Each row is where one point has got to under a steady rotation. How many ticks took it there?
The counts run from 0 to 112.
[-33.7 -37.5  36.6 -13.0  23.8 -24.0   3.1  -2.7  -6.4   3.7  -0.4   9.8
 -17.1 -31.8  22.2   8.5  30.2 -23.3  15.3  -1.0 -15.8  -6.2  28.2  18.4
 -13.4  21.1 -21.8 -20.3 -21.2 -40.3  27.7  35.1  16.1 -10.2 -16.5  42.7
 -31.4  16.4] | 60
[-32.9   3.2  20.4 -31.2  18.6  42.0 -44.1 -10.6 -17.6 -23.7 -49.2 -14.2
 -19.8 -34.2 -36.1  13.2  -6.4 -22.3 -18.9   5.9 -11.4 -39.8   4.8 -11.3
  16.7  10.2  -7.8   9.6  22.6  21.2 -36.3  11.4  15.9 -10.7 -17.3  -4.4
 -10.6   3.7] | 105
[  3.4  42.2 -13.7 -31.2 -34.8  20.0   7.2  16.4 -31.9 -17.7   1.0  -5.9
 -42.5 -22.6  -3.2 -24.9   6.1  10.8 -19.0 -10.8  11.6 -35.2 -13.1  -0.6
 -15.7 -24.2  -7.3  22.3 -28.4  43.4  -3.7  28.1  23.1  23.5  13.1  27.5
  13.6  -1.7] | 11
[ -6.3  36.2 -23.9 -46.0  -6.5  -4.3   5.0 -16.8  -9.0 -21.2  13.5 -17.2
 -37.6 -70.9   7.6  -2.6  16.1 -11.4   7.8   4.1 -18.3 -10.3 -16.0  -8.6
 -12.5  -3.8   0.7  24.9 -19.2   3.8  -5.4  15.5  40.3 -48.1  13.6  32.6
 -22.6  -6.9] | 84
[-15.5  25.8  17.3 -51.5 -13.2   8.5  -3.4  10.8 -14.3   2.0  22.4 -56.0
 -18.5 -57.4  27.7   7.8  22.0   0.5  13.5  -6.3 -16.4   1.1 -19.0  -7.4
  -1.9   3.6  14.3  -6.3  -5.1  -9.4 -21.7  35.1  29.5 -36.3  -5.0  31.5
   1.4  -1.5] | 82
[-12.3 -12.7   5.2 -31.1   3.9  26.4   9.0 -19.6 -34.9 -21.3  28.0 -34.4
 -30.4 -46.1 -12.1  -8.6 -14.0 -23.4 -23.0  -3.5 -33.6 -45.6 -21.8 -29.9
  -7.3   2.4 -17.0  14.0 -12.4  27.8  -3.2  22.0  26.5 -15.9   8.4  27.6
  -9.8  21.6] | 90
[-35.5  -8.7  24.3 -17.8   3.3  26.9 -45.4   7.4 -19.3 -22.6 -25.6  13.7
 -41.4 -35.4 -15.7  21.2 -24.7  -2.7  -9.6   7.9  15.6 -55.2  40.0  13.6
   3.5  13.7 -10.6  -5.6  19.6  18.7  -6.4  25.7  -1.6   5.1 -17.8 -10.6
  -4.4   3.8] | 37
[-30.7 -16.4  -3.4   4.1 -34.7 -19.1   2.9  -7.0 -50.8  -1.7 -33.6  -4.8
 -19.5 -11.1   8.1  -3.2  21.5 -32.5   1.7 -18.1 -21.0  13.6  34.7  13.3
   0.6   2.9  16.1 -17.7 -37.9 -39.0  36.8   5.9  16.0   1.2 -31.6  37.8
 -24.6   7.9] | 55
[-26.5   3.3  30.2 -17.1   2.3 -10.8 -10.9  -0.6 -15.5 -12.7 -10.5  29.3
 -17.2 -34.1  17.4  -9.1  24.1 -18.4  13.9   4.2 -26.5   2.5  46.8  -0.7
   8.7  11.1 -29.9 -38.2 -20.3 -35.6  10.5  27.7   2.3  25.9 -23.6  55.9
  -2.9 -40.3] | 58
[-13.1  14.8  -9.8 -27.2   5.0   4.8 -33.3   5.3   3.9 -35.9  -3.3  12.0
 -40.2 -40.9 -30.0  -6.0   2.3  -4.7  -4.6   6.1 -14.8 -50.9  28.6  -3.8
  -6.6   3.4 -32.4  -1.5  14.3   1.5 -18.1   2.0  50.0 -45.6 -30.1  -2.7
  -6.1  20.1] | 99
[-33.5 -14.1  66.9 -44.1   5.5   3.8 -21.8   5.7 -29.8   3.1  -4.2 -13.3
  13.7  -5.5  18.5  -0.7  32.0 -12.2  -4.1 -31.0  -8.2  18.9 -14.4  13.9
   5.2  18.7 -13.9   3.9 -23.6 -12.4  -5.7  35.2  22.0  34.5 -10.0  44.2
  -8.8   9.8] | 66
[ 10.1  21.9 -12.3 -29.3 -20.0  27.0   6.5  20.7 -41.3 -10.2  -0.2 -34.4
 -30.2 -45.7  -8.2 -10.6  -1.7   0.5 -34.1  -7.5   2.0 -35.7 -11.8 -13.3
 -21.5 -10.2  -7.1   9.2 -16.8  36.5 -10.6  36.4  13.2  30.4   9.2  41.8
  20.4  -5.1] | 12
[ -0.5  35.9 -55.0  -4.3 -20.5   3.1  10.2   9.3 -25.3 -16.6  -0.6 -18.5
 -30.3 -61.8  -4.4  -0.5  11.5   6.7 -18.1 -11.1 -30.9 -35.0   9.1 -10.4
  -2.1  -3.1  11.5  13.3 -15.3   6.2 -14.6   0.2  31.7 -27.3 -20.6  44.0
  -1.8  -2.3] | 17
[-12.4  -0.9 -37.2   3.1   5.5  28.4 -18.3  15.3 -24.2 -40.7 -25.9  20.9
 -26.9 -43.1 -16.1 -22.0   0.2   1.6 -48.3  -0.3   3.5 -21.8  44.0  43.1
   4.3 -11.1 -15.6   3.4   8.1   3.2  16.3   1.5  29.7  -3.5 -32.8   8.8
  -1.9   8.8] | 33
[-14.0 -12.6 -23.9 -10.5  10.5  16.6  10.1   5.2 -22.7 -16.8  -9.6  -0.3
 -16.1 -24.8 -12.5   8.5   0.6   7.6 -28.3 -10.6 -25.6 -49.5  -5.9   7.9
   4.8 -20.1  14.4  19.2   3.2  14.0  17.0  26.4  60.5 -34.0 -11.7  14.1
 -26.8  50.9] | 24
[-13.1  -9.6   2.4 -23.9  15.1  24.4 -26.3  19.8 -14.6 -23.1  22.9 -34.1
 -17.8 -38.1 -11.0 -21.3   6.7  -5.9 -16.5  -7.1 -30.4 -30.7  16.7   0.3
  -5.6   2.0 -15.7 -22.5  26.1 -18.6 -15.2  15.5  45.7 -40.5 -38.8  10.9
   2.2  25.0] | 97
[-22.6  -1.5 -18.2 -21.6  -5.3  35.3 -34.1  -0.3 -18.4 -17.5 -61.8 -30.2
  -3.3 -21.2 -28.0  -3.1  14.6 -34.3 -24.0 -10.5   7.8 -13.4   4.5  29.3
   7.4  -3.1  27.2  11.6  14.9  -1.4 -15.2  -4.9  36.6 -34.0 -30.1  -3.0
 -21.8  25.2] | 107
[ 15.4  28.9 -61.7  -4.7  -6.5   7.1  13.2  28.6 -25.6 -11.2   1.6 -19.0
 -18.0 -58.6 -10.9  -8.9  21.5  11.3 -28.5  -5.9 -33.5 -23.1  12.7   2.8
  -2.8 -21.3  11.9  -1.8 -14.4 -11.8   6.6  14.0  34.5 -22.7 -26.1  43.0
   0.5   2.4] | 18
[-32.2 -14.8  36.8 -20.6   1.3 -36.2   2.0   0.1  -3.5   3.2  -7.5  18.5
 -16.8 -13.9  20.4  13.2  34.3 -11.8  24.9  -6.2   0.5  -8.5  26.0  23.0
 -11.6   4.6 -14.3  -2.9 -21.1 -34.2  36.2  33.7  27.7 -18.2 -11.3  29.2
 -35.9  35.6] | 61
[-17.4  -4.6  -8.9 -22.2 -29.7  10.8   0.7  -6.4 -36.7 -30.6  17.6 -37.6
 -16.8 -16.3 -14.6 -19.7  -4.4 -16.8 -28.0 -23.4 -34.2 -28.7 -19.6 -11.8
  -2.5 -10.6   5.4  14.2 -16.1   9.5   3.6  -0.4  62.5 -33.4 -17.6   9.4
 -13.2  44.1] | 92
[-35.4  23.4  10.4 -22.1 -16.0  32.2 -40.7   9.6 -31.9 -20.0 -67.2  14.6
 -21.3 -30.0  -6.4  19.0   6.1  -2.0  -4.9  12.4  -5.9   8.2  25.0  17.8
  42.1 -12.2  15.5 -14.8   9.6  -8.1  -6.6  24.4   7.6  13.2 -20.4  12.2
   5.1 -29.6] | 42
[-21.6 -17.9  13.0 -16.5   3.0  35.6 -32.6  39.7 -22.9 -23.2 -11.6   4.2
 -19.2 -20.5  -5.9  -7.8  -6.9  17.1 -29.5   4.1   8.2 -28.0  45.3  38.9
   6.3 -14.9  -3.5 -32.1  26.5  -4.9  15.5  37.3  17.9   0.9 -29.6  -6.6
  14.6  23.3] | 35
[-40.0   8.4  40.9 -46.7  -8.0 -10.9 -19.7 -32.4 -24.2 -14.8  -1.1  -5.1
 -14.0 -30.4  21.0  -3.2  26.5 -23.3  18.3 -26.8  -2.1   1.9  -1.0  15.3
   3.9  49.0 -19.1  29.9 -32.5   4.0 -11.8  -3.7  27.2  10.4  -1.2  26.1
 -25.3 -10.8] | 68
[-33.1   4.2  33.2 -21.2 -13.7 -33.4  -7.2  -5.4  -7.1 -10.4 -15.0  45.5
 -28.8  -2.2   8.4  13.5  37.1  -8.7  25.5 -13.4  -2.8 -10.8  20.6  16.0
  -9.2   0.2 -18.3   7.5 -34.6 -22.8  22.5  26.0  44.5   0.4  -7.0  28.9
 -36.5  24.6] | 62
[  0.5  12.6 -11.3 -35.2  10.2  19.6  13.0   0.0  -0.4  -2.3   5.5 -35.0
 -23.1 -53.9  16.0 -22.4  21.9 -20.5 -11.2 -15.4  27.2 -33.4  -9.9  31.4
 -34.5   8.3   6.8  37.9 -16.0  18.3  -8.3  23.1  19.9 -21.5  10.1  24.4
 -21.8  27.4] | 8
[-21.4 -22.4  -3.3  -6.4  22.7  50.8 -22.5  -1.0 -47.2 -16.9  -6.4 -11.7
   2.1 -34.5 -15.2  -9.4  -8.1   0.5 -52.8  -2.0 -41.7 -31.3  -3.0  -3.2
  33.4   3.4   0.1  -0.7  16.7  21.1 -18.9  18.0  34.8   8.1 -25.6  28.9
   2.8  -0.2] | 28
[-25.1 -12.8   0.6 -22.0  12.5  35.9 -36.7 -13.4 -20.3 -23.6 -55.5 -28.2
 -11.7 -37.3 -34.4  13.5   6.4 -29.4 -26.6  -2.0  -8.2 -30.6  -0.3  14.1
   1.6  11.4  16.1  21.3  13.3   6.9 -17.6   4.7  19.5 -29.9 -27.9  -4.0
 -18.0  19.9] | 106
[-38.6 -21.9   3.0   9.6 -34.8 -12.1   4.8 -23.0 -45.8  -6.5 -40.5  -2.3
 -37.7 -25.6   6.1   3.9   6.5 -44.8   5.8 -14.6 -25.1  -9.8  32.1   7.0
   9.0  19.7  17.1  -9.8 -33.9 -19.8  37.5  -1.4  -3.6   5.3 -16.1  33.8
 -29.4   0.9] | 54
[-27.2  -1.2  -2.9 -10.0 -17.1  18.2   3.1  -9.9 -22.6 -30.1 -55.4  34.8
 -43.5 -24.9  -6.0 -14.9   7.0 -29.7  -5.5  22.2  13.5  -5.0  33.8  26.0
   8.9 -33.1   3.6  -2.4 -15.3  -4.5  41.7  23.9   7.4   9.0  11.4  15.6
 -19.8 -12.5] | 48
[-18.3  19.4 -13.6 -29.2 -16.5  37.4 -35.0   6.6 -18.8 -37.3 -55.4 -16.0
 -10.5  -4.6 -22.2 -22.8  24.4 -16.4 -17.4  -0.9  13.7  -7.5   8.9  34.9
  17.3 -22.1  27.7   7.5  13.6  -0.7 -12.3  -2.4  45.4 -21.6 -32.9  -9.6
 -10.3  11.3] | 108
[-13.3   5.1  -3.7 -21.1  35.6  20.4  12.1  -1.6 -10.6 -22.9  13.5  10.7
 -31.2 -63.0  -4.9   7.8  -4.9   7.5  -9.5  15.8 -33.6 -69.9   7.9 -12.7
   6.8  -5.4  -6.7   0.5  15.8  20.0 -10.4  36.9  32.0 -29.1  -2.1  30.2
 -21.7  11.1] | 22
[ -9.0  14.8  -6.0 -25.9   5.7  46.6 -30.0   5.1 -12.9 -37.0 -46.4   3.1
 -30.2 -31.8 -18.9 -35.2   3.1 -21.3 -21.4  21.6  14.1 -13.6  32.3  19.9
  10.6 -22.6  -6.5 -11.3  11.6   5.6 -16.3   6.7   8.9   1.7 -15.1  11.0
  13.1 -36.0] | 110
[ -1.0  23.8 -23.5 -27.7 -31.6  20.2 -21.8   6.0 -38.6 -46.6  12.9  -5.8
 -20.3 -31.0 -25.4 -30.4  -2.9   0.1 -32.7 -10.5 -40.4  -9.7   5.9 -19.6
  13.3 -14.7 -21.3  -0.7  -9.3   4.3 -10.9  -8.0  48.8  -7.1 -31.1  24.8
  13.1  -5.2] | 94
[-27.7 -28.5  27.9 -11.6 -13.7  32.7   5.4   8.9 -47.0  -0.8 -39.1  -6.9
 -24.2  -3.1  12.0  -9.8   3.5 -26.6 -11.2   8.0   8.7   2.9  16.9  16.8
   9.5 -33.2  16.0 -32.3  -8.2  -4.5  41.4  53.2  -4.2  27.5   2.0  19.9
  -5.9   8.2] | 50
[ -6.8  -8.3 -14.9 -20.4  16.0  29.6 -12.2  20.2 -23.4 -28.8  21.2 -36.2
  -1.5 -48.7 -19.1 -19.8   1.1  -7.8 -43.7  -5.1 -38.1 -16.0  17.3  -3.5
  -5.9   0.7 -26.3 -29.0  20.1  -8.8 -11.6  16.3  33.8 -15.6 -41.8  25.9
  10.2   0.2] | 96
[  5.4  39.0  -9.7 -39.8 -39.3   7.7   4.6  20.5 -25.4 -18.0   4.8 -10.3
 -40.7 -20.8   7.2 -37.9  15.6  10.9  -6.8 -20.7  32.7 -37.4  -8.4  16.4
 -21.6 -26.8   7.4  27.0 -28.9  32.6   1.1  29.0  36.1  -1.0   7.3  21.8
  -1.7  19.7] | 10
[-34.8 -17.1  -4.9   5.4 -12.8   9.3 -36.6  16.8 -29.8  -9.6 -65.7  -4.3
 -25.0 -31.9 -21.6  40.6  -3.1  -8.5 -27.4  -3.4  -0.3 -29.0  24.0  30.0
   3.2   6.2  15.0  12.0   1.2  -3.9  13.8  12.2   7.1 -12.5 -30.9  -8.5
 -16.9  31.8] | 39
[ -6.6   7.5 -23.7 -16.7  14.2  10.3 -21.7  12.1   4.8 -36.2 -22.7  19.5
 -33.6 -45.1 -46.2   5.3   2.4  -4.2 -30.0   9.5  -8.4 -46.8  23.8  -0.6
 -19.4 -10.5 -38.4  20.5   8.1   1.9  -0.7  12.7  44.9 -31.8 -19.5   6.1
 -11.4  27.6] | 100
[-33.4 -14.3  28.3 -18.4   2.7  37.0 -45.3  26.3 -18.2 -29.7 -12.5  13.6
 -33.5 -20.2 -10.3   6.3 -14.8  16.4 -14.6   3.7  11.3 -43.6  40.7  26.0
  13.6  -0.7 -11.1 -29.4  25.9  10.2  -3.4  33.7  15.4  -3.1 -26.1 -12.2
  11.1   8.9] | 36
[-12.1  26.3 -17.2 -30.8 -24.1  48.3 -36.4   5.6 -21.7 -38.4 -51.3  -4.3
 -21.6 -12.6 -20.7 -33.2  19.2 -10.6 -20.4   2.9  15.7  -7.7  24.1  30.4
  22.8 -31.7  12.3  -2.1  15.4   5.3  -9.3   2.3  31.9  -9.1 -27.3  -9.9
   6.1 -21.8] | 109
